In the data rows, the value 128 means zero.
Here are some points:
[132  87 111 125 143 157  99  93  80 117  98 111 104  47 146 110]
[125 123 116 117 120 132 139 140 128 127 126 116 133 153 132 129]
[121 149 139  97 131 133 112 114 137 132 138 149 124 145 119 145]
[ 98 121 144 127 116  97 108 110 120 136 106  95 128 101 140 133]
[151 131 116 105 155 154 127 134 112 121  93 113 124 134 161 124]
[146 106 144 128 120 143 130 105 122 127 146 143 148 135 108 140]
[217 132 160  91 213 196 143 152 132 125 180 171 132 116 130 104]
[145 124 127 118 144 136 140 132 131 122 127 115 132 150 128 125]
[ 93 156 106 122 132 108 130 142 155 139 141 113 141 149 140 136]
[106 166 116 148 152 121 122 151  86 143  98 117 115 114 170 125]
[146 145 150  90 117 175  85 113 178 171 153  68 111 135 107 137]
[122 129  98 140 145 162 108 101 109 133 183 113 149 103 147 141]
[106 147 136 131 131 133 142 151 113 123  96 107 123 146 146 135]
[141 134 112 139 113 125 137 140 105 108 130 139 131 121 107 118]
[123 127 122 117 133 126 127 134 146 135 134 126 130 133 114 123]
[105 135 114 123  99 124 114  93 125 103 127 115 108 136 118 129]
[132 139 136 140 145 141 145 143 117 152 125 140 163 151 146 143]
[103 186  73 150 175 158 168 201  96 156  96  70 156 141 191 120]
[162 119 132 142 134 131 123 123 112 139 146 146 116 138 131 142]
[ 87 159 111 131 130 134 154 154 125 127 150 109 165 215  78 124]
[114 145 146 117 115 144 166 162 110 131  77 124  93  97 144 138]
[119 123 141 122 124 120 104 116 132 127 153 147 114 139 132 116]
[167 114 122 110 135 191 151 149 122 117 123 132 140 140  95 118]
[149 126 127 109 167  96 136 146 134 122 151 118 126 115 170 120]
[137  33 138 179 118 143 137 100  74 146 120 116 157 109 117  96]
[117 125 143 127 121 133 108 129 141 127 135 110 111 105 134 148]
[120 136 138 124 128 139  98 148 163 131 130  99 106  95 153 163]
[142 128 127 122 133 124 124 131 138 118 127 151 110 109 118 117]
[145 137 117 122 132 125 132 131 134 129 149 106 135 148 120 135]
[120 149 140 132 135 117 120 146 136 136 121 160 126 132 136 134]
[ 69 179 121 145 127 124 157 160 127 124 117 118 174 188  77 126]
[114 136 133 129 129 113 125 122 128 135 124 150 122 130 130 133]
[138 149 144 137 148 121 150 198  95 130 128 190 160 111 146 109]
[172  94 148 124 104 118  94  86 129 134 178 151 145 165  94 151]
[145 168 143 109 232 150 150 145 134 155 154 133 163 157 142 121]
[139 127 107 122 133 155 142 137 130 158  88 124 136 129 132 127]
[136  75 134 145 121 137 135 113  90 147 126 140 144 117 131 113]
[128 153 144 136 156 111 151 167 106 158  88 210 165 139 185 122]
[136 107 100 129 143 135 114 109 154  84 141  80 116 122  76 129]
[136 114 136 127 120 107 142 103 109 122 151 128 120 136 120 125]
[164  85 135 137 116 100 154  75  77 100 159 129 127 143 120 131]
[116 145 130 133  87 115 139 113  96 127 124 117 123 162 151 146]
[135 141 121 135 132 141 151 144 119 139 103  88 127 129 152 133]
[112 153 126 141 134 113 130 119 129 147 132 106 141 151 127 135]
[122 132 127 121 141 133 128 136 117 127 128 130 127 115 124 119]
[118 127 129 132 122 125 129 124 133 134 125 123 135 134 128 132]
[136 141 139 131 142 131 149 175 114 123 128 154 140 142 139 123]
[106 201 139 103 144 144 115 135 157 167 120  84 106 146 137 145]
[192  87 125 110 137 209 151 155 123 123 112 133 123 134  90 100]
[ 87 126 131 159 100  97 141 141 108 144 115 112 129  93 178 157]
[124 112 111 127 127 168 113 104 129 117 142 131 116 131 128 100]
[ 83 104 158 157  88 112 170 132 122 133  80 132 155 139 122 113]
[135 127 124 126 129 127 123 141 133 123 135 124 117 117 116 131]
[103 143 126 117 135 127 112 145 110  86  82 138 107  92 152 150]
Then 40 other points, each followed by its number:
[161 125 134 210  28  20 111  96 194 156 150 122 122 178 136 102] 0
[105 170 117  89 166 144 129 124 127 133  83 132 120 119 152 151] 1
[133 130 121 128 131 132 126 124 131 114 127 109 129 133 116 129] 2
[146 134 145 101 186 153 151 165 133 114 101 130 121 137 135  98] 3
[108 137 133 133 126 125 142 135 117 145 116 122 134 122 142 137] 4
[128 108 118 130 137 153  95  91 104 121 119 106 108  76 146 113] 5
[129 141 134 118 119 117 132 123 124 121 130 139 120 139 121 136] 6
[134  86  89  73 120 154 139  93  73  88  94 105 169 147 165 106] 7
[158 111  99 152  91 168 240 165 153  61 227 120 156 163   0 119] 8
[134 109 132 145 133 131 126 125 121 122 123 133 132 126 130 123] 9
[119 103 140  97 125 124  93 123 145 109 130 130 139  80 127 112] 10
[125 149 127 126 125 127 148 135 129 116  98 150 118 167 138 137] 11
[150 127 120 107 153 145 141 129 147 110 133 111 110 152 111 119] 12
[131 135 133 119 154 129 136 131 122 135 130 134 140 134 129 122] 13
[127 167 116 119 195 161 155 204 130 144  69 139 135 158 177 105] 14
[134 124 126 158  94  82 123 116 151 136 130 125 127 146 135 122] 15
[122 152 117 105 147 126 130 146 117 120 102 138 139 129 150 138] 16
[127 159 126 111 130 126 100 137 138 121 138 138 122 130 126 143] 17
[124 146 135 126 129  97 140 131 123 120 112 155 125 145 130 147] 18
[139  88 100 108 125 159  52  62  86  88 107  61  40   0 137  96] 19
[123 139 126 131 133 123 130 124 124 138 131 116 134 142 130 133] 20
[133 128 128 123 122 121 125 120 121 133 132 134 131 139 134 136] 21
[158 123 115 161 130 134 121 138 120 131 171 103 151 135 113 113] 22
[199 146 103  63 189 165 162 148 210  86 164  91  90 184  96  83] 23
[168  93 125  97 173 109 127  99 145  96 170 103  99 122  94 119] 24
[133 130 121 131 125 123  83 127 129 111 131 126  86 101 125 119] 25
[137 150  92  83 187 182  93 101 169 116 103 114  76  98  77 116] 26
[130 128 135 114 144 128 141 123 122 130 123 136 141 137 122 132] 27
[134 129 128 133 132 135 134 137 118 134 113 136 133 112 131 127] 28
[122 145 138 130 136 115 121 142 126 130 125 153 129 127 130 138] 29
[121 136 125 134 145 137 131 142 129 131 118 124 129 116 122 129] 30
[162 135 125 108  50 139  75  51 213 134 255  94 128 141  52 163] 31
[107 166 133 135 159 109  95 159 112 113  73 159 107 105 156 131] 32
[127 111 107  87 116 141 137 112 104  92 109 118 152 132 142 125] 33
[122 131 109 150 132 137 116 128 107 137 147 130 144 108 125 125] 34
[134 136 122 124 123 130 138 136 135 132 135 128 128 151 128 132] 35
[124 113 128 101 117 144  79 116 145 142 140 149 113  60 123 123] 36
[147  86 119 139  79 143 126 127 110 101 139  47 116 133 132 167] 37
[147 133 123 133 125 110 146 127 140 114 133 157 112 139 122 129] 38
[110 128 114 129  83 130 113  99 123  96 125 119 109 129 125 125] 39
Which of these numbered points is nearest to each point below by angle, seen from the average point of the first points? Its number follows each.
[113 149 115 134 142 132  21 120 138 101 165 112  30  54 109  97] > 25
[117  99 138 150  83 114 147 105 133 124 102 141 141  96 128 118] > 9
[ 79 145 148 138  98 117 163 136 114 176  99 118 137 126 140 138] > 4
[156 138 138 117 157 134 133 135 104 129 138 177 141 150 148 124] > 13
[125 140 137 133 131 106 137 131 121 123 115 153 127 142 129 141] > 18
[159 122 143 113 154 102 125 150 133 120 144 132 129 126 158 123] > 24
[114 155 138 133 133 113 123 145 134 140 120 173 123 139 138 144] > 29
[141  71 152 173  67 108 142  98 137 138 120 144 145 120 107 125] > 9
[132 144 144 128 125 102 138 131 121 127 111 158 129 148 126 144] > 18
[ 96 126 137 159 108 106 167 123  79 151 112 134 150 134 154 128] > 4
[141 136 110 123 116 128 136 132 152 135 146 130 121 153 124 118] > 35
[129 102 129 128 109 138 124 115 110 109 132  86 111 120 121 148] > 37
[107 122 138 143 117 113 162 127  97 138 112 116 147 141 148 125] > 4
[132 121 140 127 115 115 111 106 136 146 162 183 138 146 139 136] > 21
[134 107 163 117 163 155 142 125 131 123 104 156 137 121 110 127] > 27
[123 141 122 123 120 104 154 162 162 151 152 153 154 178 126 122] > 35
[126 160 118 136 171 171 154 144 112 140  76 120 122  79 160 131] > 1
[135  39 188 163 147  86 130 173 122 148 121 102 180  17 166 110] > 28
[ 99 146 119 131 118 138 132 124 134 141 119 129 138 155 152 136] > 20
[130 151 128 128 130 129 143 143 129 125 113 143 118 164 142 133] > 11
[122 129 126 122 131 130 132 130 119 124 113 143 135 131 131 131] > 18
[148 121 119  98  62 131  95  76 213 139 228  91 144 161  71 155] > 31
[147 115 101 135 126 147 113 110 156  84 151  83 121 139  67 124] > 2
[125 160 133 124 180 156 142 186 130 147  90 141 144 151 166 119] > 14
[142 133 101  83 193 156  85  85 178 113 119 108  87 109  73 126] > 26
[145  97 136 152 107 112 108  99 105 150 163 180 156 147 117 136] > 21
[146 124 130 129 123 133 141 127 127 118 121 128 130 138 126 123] > 38
